(in the rows, 128 means zero)
One turn moves each row of this set onto another row. After a few examples, where does it send each row asked below?
K_589: [121 114 152 144 124  98 119 138 101 137 124 153 126 143 132 135 101 122
 146  93  95 128 117 105 144]
K_770: [120 151 135 150 117 150 123 108 122 140 125 126 139 150 112 137 130 111
 142 115 141 110 125 154  98]
K_429: [117 133 121 133 106  94 142 153 115 130 109 145 154 113 128 136 117 130
 134  89  91 136 110 115 143]
K_22: [172 115 146 146 119 135 116 156 123 114 158 145 102 144 120 117 126 132
 144  99 132 137 111 124 118]
K_453: [126 125 106 142  98 107 120 144 137 123 133 159 125 140 147 135 121 124
  98  86  78 127 104 120 142]
K_335: [110  98 131 138 116 103 105 153 137 116 106  87 131 145 118 143 159 135
 116 127 106 137 133 122 110]
K_579: [121 145 136 187 121 129 109 137 120 110 113 164 135 153 131 128 147 111
 123 117 116 111 149 121 131]
K_117: [131 122  96 141 133 105 148 144 135 116 144 144 112 118 156 139 125 127
 126  92 109 130 117 119 139]
K_226: [147 131 148 118  94 130 123 120 119  96 150 153 117 148  98 127 127 138
 146  92 142 138 119 139 138]
K_829: [146 134 135 145 116 128 100 126 162 102 107 125 131 141 127 113 134 120
 118  95 111  86 143 147  99]
K_4: [135 126  98 167  88 124 131 161  94 126 126 141 142 179 107 123 151 137
 102 116 123 140 125 128 131]
K_928: [102 130 163 131 128 113 135 135 155 116  99 118 160 128 131 135 115 127
 128 105 120 149 129 124 144]
K_694: [158 131 104 140 132 127 145 130 114 115 165 135 124 129 123 126 129 134
 118  94 151 135 117 147 121]
K_385: [119 116 144 113 106  90 130 128 130 101 116 154 107 143 131 141 109 132
 122  95 100 114  99 119 145]
K_861: [129 102 141 158  89 125 112 173 108 131 120 123 131 154 103  95 157 144
 124 128 133 137 135 129 122]
K_94: [142 125 146 145 125  98 131 133 139 142 138 156 139 131 107 125 101 114
 106  93  99 135 100 104 131]
K_49: [150 109 146 161 127 117 111 161  98 118 115 137 149 167  85 117 133 156
 140 113 124 131 149 132 128]
K_318: [167 130 113 148  98 122 135 163  92 117 134 136 153 143  88 118 145 142
 143  99 133 145 126 132 120]
K_79: [147 127 135 151 132 132  98 136 157  96 111 142 122 155 138 136 139 119
 104 106 119  95 150 141 102]
K_508: [163 113 160 138 117 117  91 123 104 109 147 122 119 145 113 121 114 131
 141  88 133 120 120 134 112]
K_622: [133 145 122 140 122 147 129 156 146 151 110 163 147 157 112 125 136 133
 141 107 108 117 163 141 114]
K_143: [103 134 115 150  99 135 131 131 160 120 113 136 173 139 107 147 129 141
 119  99 112 154 129 148 146]
K_283: [143 122 128 140 105  99 125 158  88  94 118 156 119 173  97 123 149 153
 124 120 115 123 127 120 134]
K_576: [130  97 133 110 113 115 127 132 137  77 101 104 126 168  99 137 143 148
 116 115 129 110 122 137 128]
K_911: [121 148 132 190 121 113 123 134 111 125  99 153 136 152 115 115 139 113
 129 112 101  96 136 125 122]
K_462: [116 128 125 144 123 135 126 143 129 134 118 149 119 167 153 142 117 111
 110 135 119  88 122 112 110]
K_476: [101 130 108 141 121 119 150 146 154 115 120 133 149 115 136 137 133 152
 138 105 129 146 144 145 144]
K_241: [152 118 136 147 135 132 122 171  91 111 131 123 136 169 102 118 149 149
 119 141 135 133 123 125 110]
K_995: [111 113 142 139 140 112 128 127 158 137 113 122 146 134  95 164 133 123
 126 101 102 157 119 130 126]
K_632: [157 116 156 138  97 123 111 145 120 135 147 144 122 134 105  95 116 138
 103 101 135 123 107 140 106]
K_840: [102 134 139 112 112 112 147 136 136 107 103 144 160 160  97 147 129 150
 134 117 118 142 135 125 152]
K_693: [119 106 104 152  94 115 115 136 142  96 104  92 136 161 125 139 137 134
  89 112 120 117 108 144 117]
K_608: [107 113 156 110 132 131 119 130 138 138 112 122 160 141 114 149 106 146
 149 106 120 138 138 141 131]
K_655: [128 123 115 135 119 130 128 142 127 145 113 132 109 163 145 133 127 105
 124 119 100  83 121 115 102]
K_274: [133 132 129 146 131 160 132 151 153 137 115 165 144 172 119 142 130 124
 126 118 133 119 157 136 118]
K_944: [132 135 159 140 122 102 121 151 139 126 126 162 114 122 146 136 105 133
 138  85 105 143 114 125 134]
K_561: [119 114 107 147 112 108 139 148 141  91 112  96 139 131 139 115 134 148
 103 118 143 110 131 145 127]
K_295: [119 114 121 121 109 131 145 138 145 116  97  97 174 126  98 138 127 139
 137 101 127 132 118 145 128]
K_154: [141 125 100 172 124 110 158 159  97 114 127 135 140 151 116 105 140 148
 102 119 148 122 127 136 132]
K_106: [113  92 145 144 142 122 134 150 126 105  84  96 144 158 116 128 139 139
 105 131 127 121 117 133 127]
K_254: [110 137 147 158 118 156 113 111 127 121 127 140 131 148 132 139 129 113
 128 119 147 107 122 153 111]
K_338: [156 122 115 130  88 151 118 128 126 119 156 137 123 147 118 127 133 126
 108  81 134 141 111 155 118]
K_26: [132  86 141 127 130 105 108 155 132 107  95 100 140 162 119 127 116 144
 119 119 107 102 136 113 123]
K_875: [161 114 125 125  98 118 124 137 120 110 136 128 114 113 122 127 121 122
 135  64 122 124  94 142 116]
K_401: [141  99 104 139 110  99 132 166 107 102  93 103 138 146 109 127 138 147
 109 115 111 104 106 127 109]

K_875 goes to K_295
K_995 goes to K_861
K_579 goes to K_462
Where do these go?
K_622 goes to K_911
K_117 goes to K_561
K_589 goes to K_26
K_693 goes to K_338
K_840 goes to K_283
K_944 goes to K_106

